The rows of Z fall into 4 groups, which share some directions, and each row is roughly a mix of its group's hidden directions, except some rows that fit no group.
Z, 134 rows:
[6 13 -20 4 7 -6 -23 1 -3 -10]
[-26 10 -1 -15 2 13 1 12 -4 3]
[-13 -4 14 -1 -10 10 14 -4 21 10]
[4 2 -2 2 14 -6 1 19 12 24]
[-23 5 9 -7 1 14 13 0 -5 15]
[18 0 -24 -2 9 5 -6 2 -15 6]
[10 10 9 2 14 16 22 -8 -5 4]
[-17 10 7 15 -20 10 -1 -6 12 0]
[-6 18 4 -8 -19 -9 -7 6 8 18]
[1 15 -7 6 3 -19 9 7 15 -17]
[-15 7 -11 10 9 10 -10 2 21 12]
[-5 4 -14 16 3 -14 20 10 12 2]
[-11 -1 -5 -11 15 18 3 17 12 -6]
[3 0 17 -11 14 -23 5 8 -9 -6]
[7 6 -8 4 16 -9 -14 3 -22 -12]
[-8 -5 -3 -2 12 -20 20 -4 10 14]
[-19 2 -12 5 -19 3 -5 13 13 -8]
[-22 5 -8 15 -9 -10 0 1 8 -17]
[18 -3 -12 -2 3 -6 -1 14 -17 -18]
[4 -7 -6 21 1 3 -15 5 18 14]
[14 4 18 -25 -3 6 -9 -6 3 -7]
[14 8 6 15 -6 14 -4 6 -7 22]
[4 -9 12 -3 -3 16 13 -7 4 25]
[7 9 -3 -3 0 -11 19 10 24 -4]
[4 6 7 -12 10 -22 19 -6 7 10]
[14 -3 17 -7 11 13 12 -10 -14 8]
[5 -11 -13 26 17 0 -4 4 4 0]
[-8 -1 0 -12 -13 25 -16 3 -8 2]
[-14 0 -8 -13 -12 1 2 23 -7 -14]
[0 3 -3 4 4 -21 22 12 15 4]
[-5 -7 16 1 -18 -2 11 -13 8 18]
[8 21 -8 10 -17 11 7 11 -8 -5]
[13 5 20 -16 -1 -5 -9 7 0 19]
[3 -23 4 9 -1 -3 -11 -10 12 -19]
[3 -7 16 -21 -14 8 14 -4 10 -3]
[9 15 -16 -2 2 -3 -23 -9 9 -7]
[0 -5 14 -20 1 5 -10 -23 -8 2]
[-4 -19 10 -14 19 14 3 3 -7 -6]
[-22 7 -4 14 -8 -11 4 -4 7 -18]
[-3 11 -13 9 1 -25 -10 -3 5 -14]
[-3 4 7 -27 13 4 -11 1 -7 13]
[-13 -12 2 1 -13 -12 -10 3 16 -19]
[22 8 1 19 -7 5 0 -7 1 -18]
[5 15 2 11 13 -12 -11 -10 -11 -18]
[13 -8 4 19 0 5 -11 -5 4 -23]
[8 20 -5 -14 10 0 9 17 11 6]
[-3 6 -23 1 12 4 -9 10 -19 9]
[3 13 -10 15 -13 -20 -13 -2 8 -4]
[-7 6 -8 -9 -11 -8 6 0 2 30]
[5 -5 11 0 -6 7 -25 2 -17 -13]
[8 16 1 11 -12 6 -5 10 -5 24]
[3 6 -5 -3 -12 6 15 12 26 -5]
[1 -1 16 -27 -1 2 1 2 -8 17]
[1 -13 8 1 23 11 1 3 -8 -19]
[5 -4 0 2 8 23 23 2 -11 1]
[0 2 14 -20 -12 20 14 2 -1 3]
[-9 4 -10 11 -19 23 -3 -8 7 3]
[1 -5 8 6 -12 7 -22 2 -17 -16]
[8 5 7 0 -3 -23 21 9 11 -2]
[-1 -4 7 15 -19 1 21 -4 12 10]
[-7 8 19 1 -9 -1 -7 8 10 25]
[18 -17 -12 8 19 7 -3 3 2 10]
[5 16 -14 -8 2 -3 -21 -1 5 -17]
[4 2 -12 -18 17 5 -16 7 -11 -9]
[-2 18 -17 7 11 -2 -19 4 2 -13]
[5 13 0 15 12 -13 -9 -4 -13 -18]
[6 -5 -1 -12 -5 25 2 -5 21 4]
[7 11 10 25 5 10 -6 16 -6 1]
[-3 -12 -1 23 -12 -12 12 -10 5 -9]
[-9 2 -5 -6 14 -20 17 3 12 12]
[10 -7 5 16 5 -5 -16 -8 7 -22]
[-4 -1 -3 -13 5 15 4 6 -6 28]
[1 -4 11 6 -5 11 8 1 3 31]
[4 5 -6 -5 -6 7 15 4 30 -4]
[2 20 -10 -1 -3 -18 -3 -8 5 -19]
[1 24 4 -5 -6 7 3 12 -7 21]
[-8 -20 -10 -19 5 1 -7 5 -10 -15]
[2 6 18 3 13 16 -5 19 -11 3]
[-8 2 -18 9 1 -23 -14 7 5 -9]
[-4 -5 -4 22 -10 3 -13 11 -16 -11]
[13 11 -24 -3 4 6 -16 -8 8 3]
[-17 8 -1 19 -5 -18 -4 -4 10 -12]
[-4 0 25 5 -6 -10 16 -2 -9 -15]
[-3 -1 -8 -3 -10 0 5 0 -25 22]
[6 17 -21 3 0 3 -18 -11 9 4]
[11 19 6 20 -11 -7 -9 -5 11 -2]
[-7 -5 -13 6 -16 -22 -11 -5 12 -3]
[11 -8 10 15 12 13 -4 0 -3 -22]
[2 2 16 -16 -8 21 15 -4 -6 5]
[6 -10 -15 -7 -17 0 3 1 13 -22]
[10 -3 13 -13 -1 23 15 -7 -6 8]
[11 -10 0 -18 18 -7 10 10 -14 -6]
[3 -19 9 1 5 11 -17 -6 -18 10]
[-1 2 -19 17 9 -19 -11 -8 0 -8]
[-1 -12 1 21 -13 2 -8 -15 -6 -16]
[-4 2 -19 1 17 16 -9 6 13 12]
[-4 6 19 -4 6 -12 -1 -12 17 18]
[5 -18 -7 -3 21 7 2 -4 -13 -16]
[4 4 -15 21 18 -3 -10 12 -6 -5]
[8 -2 7 2 -2 28 8 -14 -10 9]
[-3 4 -14 12 22 5 -9 15 5 -11]
[-1 -2 -11 -16 14 23 7 14 3 2]
[5 -10 17 -3 -19 -1 19 -10 4 8]
[20 -9 1 -5 5 12 -8 4 8 23]
[-11 4 9 -19 -5 -3 16 8 -12 -17]
[10 8 4 -23 15 1 -10 13 12 -3]
[7 -7 -5 17 0 10 -13 4 19 17]
[5 -18 -18 12 16 -2 -2 11 12 -1]
[-9 5 5 -21 -4 -4 15 4 -14 -16]
[0 -7 23 -3 -16 -7 16 0 4 -13]
[-12 -7 -18 -4 -10 -17 -16 10 -2 -8]
[-6 -11 -8 0 -6 5 -7 26 19 3]
[-8 -15 -6 22 -4 7 -8 -16 -10 -3]
[-29 12 0 -5 4 10 -3 3 -6 14]
[7 0 -15 -15 14 18 -6 6 15 -3]
[-23 10 5 2 4 11 11 -3 -10 18]
[8 6 -2 -18 17 7 -7 -14 -18 2]
[-8 16 -10 0 -13 0 0 20 -6 -16]
[2 -8 22 8 3 19 5 5 2 18]
[6 8 10 -11 2 -23 20 -5 6 4]
[18 -9 7 8 25 -9 0 -5 -5 8]
[-8 4 -8 12 2 -26 -16 9 -1 -8]
[5 -7 7 19 -15 -14 3 -2 -1 -21]
[0 -26 -15 1 5 -10 0 -17 2 1]
[3 6 -13 19 3 -10 10 5 18 -14]
[12 5 18 13 7 12 12 -11 6 13]
[0 7 10 8 18 -12 -11 -13 -17 -8]
[0 -1 18 -13 13 -20 12 7 -5 -9]
[14 -18 -16 8 18 5 -2 5 7 5]
[-2 -23 10 -19 9 5 -14 -1 -3 3]
[-8 7 14 20 -11 0 -8 -3 19 10]
[-20 -15 2 -13 11 -3 -18 -4 -6 3]
[-6 4 -11 -7 -20 0 -1 21 12 -11]
[-4 8 6 -21 1 -11 17 6 2 17]

Each list below has four rows that fit no group; the rest each fit one group, if only roughly. Name those rows in the order they come.
- Q664: [4 -6 18 13 0 13 4 -3 17 17]
- Q860: [-10 3 -7 13 10 15 -17 10 2 -17]
- Q639: [3 15 -7 -11 9 -1 17 13 14 14]
- Q700: [-27 0 5 -11 2 10 5 15 10 -2]
- Q372: [-7 4 -20 17 6 -6 -14 10 -9 12]
- Q332: [23 -2 0 18 -6 -3 -10 -13 -13 -1]
- Q88: [3 -1 -6 -1 0 -6 22 -16 23 4]
- Q598: [16 -2 -19 -3 16 9 -2 14 -9 -9]
- Q854: [-9 14 15 -6 -12 -5 0 4 12 22]
- Q218: [8 -12 -5 8 -17 13 -16 9 15 4]
- Q905: [5 14 -8 -15 7 10 5 17 19 4]
- Q880: [14 -17 -23 -5 7 10 -6 9 -1 6]
- Q339: [-17 -6 -3 -10 -14 -16 -7 5 15 -12]
- Q446: [2 11 -14 -6 -4 -3 5 6 4 29]
- Q142: [2 -9 -9 23 23 -8 -8 2 -5 -2]

Q860 Q332 Q218 Q446
- Q511: [0 -2 16 -28 -5 2 -12 7 -10 -1]
- Q692: [-10 -21 17 5 -4 -7 -2 -5 3 -20]
- Q452: [14 -2 2 9 -5 24 -15 4 6 -12]
- Q83: [-11 -3 11 23 -11 -8 5 -14 -13 0]
- Q837: [-7 2 8 -21 -7 6 13 13 -15 -11]
- Q236: [-10 -28 13 -8 10 4 -8 -3 7 2]
- Q565: [-12 13 -18 21 6 1 -7 -2 4 12]
- Q284: [8 11 -10 17 17 -5 -15 -11 8 -7]
- Q14: [8 8 25 -4 -8 -11 17 7 -2 -5]
- Q106: [2 10 8 -23 -8 -10 -1 4 0 22]
- Q485: [4 -18 12 2 17 -5 -4 -18 12 -8]

Q692 Q83 Q14 Q106
- Q145: [-2 -19 7 17 -9 -2 3 -21 5 -7]
- Q501: [4 11 -22 -6 16 -6 -11 4 5 16]
- Q492: [18 -17 -13 -12 16 6 1 8 -7 6]
- Q37: [-21 8 -1 5 -20 14 5 1 -3 -12]
- Q811: [2 3 -7 6 -3 -9 -13 3 -1 -31]
- Q459: [10 4 3 21 0 -17 1 -18 -12 5]
- Q435: [-6 17 -4 -22 -2 7 7 9 14 12]
- Q443: [0 -8 19 -7 3 -7 29 1 1 3]
- Q884: [-4 7 8 -12 2 15 11 20 16 -3]
- Q384: [-1 -9 -8 11 -15 1 -23 -12 -11 5]
- Q7: [-13 0 -18 -23 4 -10 4 4 -5 -11]

Q501 Q443 Q884 Q384
- Q559: [-6 7 -12 11 24 -14 1 -10 -6 7]
- Q825: [11 8 -11 -17 7 -1 -14 16 13 8]
- Q528: [-1 -10 0 -8 -17 7 4 13 25 -4]
- Q847: [-1 6 8 -7 16 15 25 -2 -8 6]
- Q552: [0 4 15 10 18 3 -17 -11 -16 3]
- Q906: [2 -8 4 -5 -18 20 -3 21 4 7]
- Q173: [3 -17 4 24 3 -4 -13 -10 -10 -5]
- Q117: [5 -2 4 -13 -4 23 -21 0 2 -11]
- Q697: [10 -10 -11 10 -2 -15 2 -24 -8 -7]
- Q970: [11 -1 -1 0 6 20 -24 6 8 -10]
- Q634: [12 6 -8 0 18 -17 -6 14 -15 -2]
- Q556: [-12 2 -7 -17 -7 -22 -8 -12 10 5]

Q825 Q552 Q697 Q634
- Q538: [0 4 10 -8 13 -18 13 -9 -15 -14]
- Q473: [12 -4 -8 -4 14 -24 -13 8 8 6]
- Q871: [-8 -9 -20 5 -10 -3 -17 8 11 -13]
- Q695: [-17 -10 14 0 5 8 20 9 3 14]
- Q270: [5 2 -2 -11 -4 25 -18 11 9 -4]
- Q356: [16 2 14 16 -4 -1 9 3 -6 -22]
- Q908: [14 5 -6 -13 0 -20 15 7 15 -5]
- Q213: [-11 25 14 4 -11 8 0 7 -12 3]
- Q457: [6 -10 -10 1 5 11 -1 5 -13 -27]
- Q690: [-6 -15 11 -7 20 3 16 -10 -1 11]
- Q861: [-17 11 13 -14 -14 2 10 2 -2 -15]

Q871 Q356 Q908 Q213
- Q89: [-5 1 25 7 -13 -9 2 -7 9 17]
- Q276: [18 -4 -4 -9 16 2 4 -11 -22 2]
- Q45: [10 5 0 -15 7 3 9 -13 -25 -7]
- Q890: [-9 12 -19 19 8 -3 -15 4 8 6]
- Q814: [2 11 9 -31 -7 7 1 3 7 1]
- Q402: [-3 9 -7 10 19 -4 -5 -3 -26 7]
- Q833: [14 1 -21 -7 0 -15 -10 -2 6 -17]
- Q610: [-2 -6 2 10 4 -6 -15 -23 -19 -3]
- Q506: [17 -10 -11 8 17 -10 -15 6 3 11]
- Q412: [10 -2 11 6 22 -23 2 -8 -1 0]
- Q865: [0 -4 12 3 -6 29 -5 1 -5 -15]
- Q358: [5 -4 -2 14 14 21 -12 -5 6 -15]

Q89 Q833 Q865 Q358
- Q49: [20 16 -13 -12 10 0 -6 4 14 9]
- Q195: [-10 8 27 6 -9 12 10 -9 -4 3]
- Q627: [3 -4 -2 15 16 -5 8 -2 -24 14]
- Q771: [-16 -1 -6 -12 9 -4 14 -2 3 25]
- Q944: [-17 -1 -8 -7 -10 -7 9 16 -7 -21]
- Q921: [25 -2 3 -21 -8 9 4 9 -6 3]
- Q916: [8 17 14 2 5 7 16 -8 -18 6]
- Q588: [1 11 -11 13 11 6 -15 -6 21 -6]
- Q394: [-8 -16 -7 8 -7 -15 -21 -11 -7 5]
- Q104: [17 0 -1 20 4 -15 -7 -16 -10 3]
- Q721: [3 -12 -3 18 -14 17 -7 -11 -10 -8]

Q49 Q921 Q916 Q394
- Q537: [6 1 -1 3 -3 23 -22 7 3 -14]
- Q584: [-5 -4 -7 -14 -16 11 16 6 -3 20]
- Q434: [-10 -20 11 10 -6 13 13 -2 -8 12]
- Q451: [4 10 -15 -6 -8 1 6 7 4 28]
- Q181: [3 4 -30 4 6 -10 -10 -11 -4 -5]
- Q829: [9 2 -7 20 -10 15 -7 2 4 -20]
- Q989: [9 -1 -30 -1 6 -12 -14 -1 1 1]
- Q441: [4 -11 -13 22 -7 6 -16 -14 -1 -5]
- Q943: [-20 0 -8 9 -11 -13 -5 16 -3 -15]
- Q508: [4 1 -9 -19 -10 1 11 17 18 1]

Q434 Q451 Q441 Q508
